In the rows, zero is written as 128.
Each path is a new rotation, seen through one point. The rows after it are directions, each followed by how far the rotation turns it, in deg/step (0 if it stays put).
Each turn is a multiple of 5 degrees from 10 to 175, or 0.
Each row of a path follows its step; steps can be skipped.
Path 1:
step 3: [133 114 124 129 129 136 122 146 124 132 130 135 136 136 130 130 134 119
 132 136 127 122 134 129 125 135 119 134 120 119 125 124 137 127 147 135
 127 125 113 119 129 120 129 130 128 132 124 129 130 136 119 133 131 126
 138 134 133 139 132 123 134 123 128 125 124]
step 5: [131 139 128 118 122 128 128 139 131 131 131 134 129 137 129 131 139 122
 131 130 127 118 127 130 134 137 124 124 124 124 122 123 137 128 145 128
 132 127 137 126 137 115 126 122 138 124 128 125 129 134 127 130 124 131
 140 112 136 125 131 121 145 128 124 136 131]
step 7: [116 125 132 113 133 129 135 136 132 123 130 140 128 124 124 121 133 123
 129 133 131 119 131 130 136 135 135 115 122 130 124 124 129 122 132 132
 142 125 124 122 136 114 138 133 124 127 126 123 122 128 123 134 136 121
 140 137 137 127 132 128 140 122 118 125 132]
step 9: [137 138 129 116 118 126 129 135 129 129 125 131 134 127 129 111 139 114
 132 134 121 126 125 140 132 132 128 132 131 132 132 124 132 135 134 125
 138 130 138 114 130 127 134 126 129 115 132 129 121 125 117 132 140 120
 132 137 137 131 125 119 127 121 127 131 128]
step 10: [131 126 127 117 122 138 122 144 135 130 134 131 130 135 131 131 139 123
 131 127 127 133 134 133 129 142 127 136 122 134 119 123 130 117 140 126
 133 132 116 114 141 128 130 131 133 130 129 119 136 132 131 122 130 131
 144 127 132 128 126 132 138 133 127 127 136]
step 13: [136 131 129 119 131 127 125 136 137 127 134 121 136 123 128 129 133 132
 140 130 122 131 125 139 125 129 126 129 137 117 128 122 130 127 146 127
 129 120 121 123 121 120 133 121 138 125 142 127 131 131 124 127 134 131
 144 140 140 137 135 129 131 135 125 125 121]
step 14: [126 132 131 126 123 133 125 129 140 122 133 126 130 132 132 118 134 118
 121 137 121 118 123 134 127 137 125 119 119 134 125 124 133 127 145 124
 142 120 129 120 144 118 132 129 135 121 126 136 116 133 123 139 130 124
 135 123 134 128 125 122 133 123 125 133 129]
step 15: [129 125 123 111 124 136 119 134 128 129 136 134 141 120 130 119 132 133
 128 120 132 125 127 127 134 128 134 137 122 130 125 116 139 121 141 127
 126 125 120 123 127 121 120 120 133 130 129 117 129 121 130 124 129 130
 144 127 140 128 134 118 129 128 131 129 138]
step 16: [125 136 126 109 128 129 131 144 130 127 127 125 131 123 134 121 140 123
 131 146 135 129 125 129 137 127 130 125 141 121 125 124 127 121 132 131
 134 128 124 121 128 115 134 133 130 122 129 134 121 125 122 135 137 127
 130 131 130 131 132 124 140 113 123 125 124]
Speeds:
[127 130 127 130 128 128 129 126 132 128 126 127 129 126 128 127 129 128
 129 129 129 128 128 131 128 126 130 127 129 128 129 130 129 131 125 126
 131 128 128 125 129 127 126 130 128 130 128 129 125 130 128 131 128 127
 127 129 126 130 124 125 126 127 128 125 130]	145
[126 125 128 127 130 129 128 130 125 128 127 131 129 126 125 130 127 126
 127 130 131 128 127 126 127 127 130 128 129 126 127 129 129 127 128 130
 127 127 126 129 126 126 127 131 126 130 126 130 128 125 129 129 129 126
 128 129 126 131 129 127 126 126 128 128 129]	85
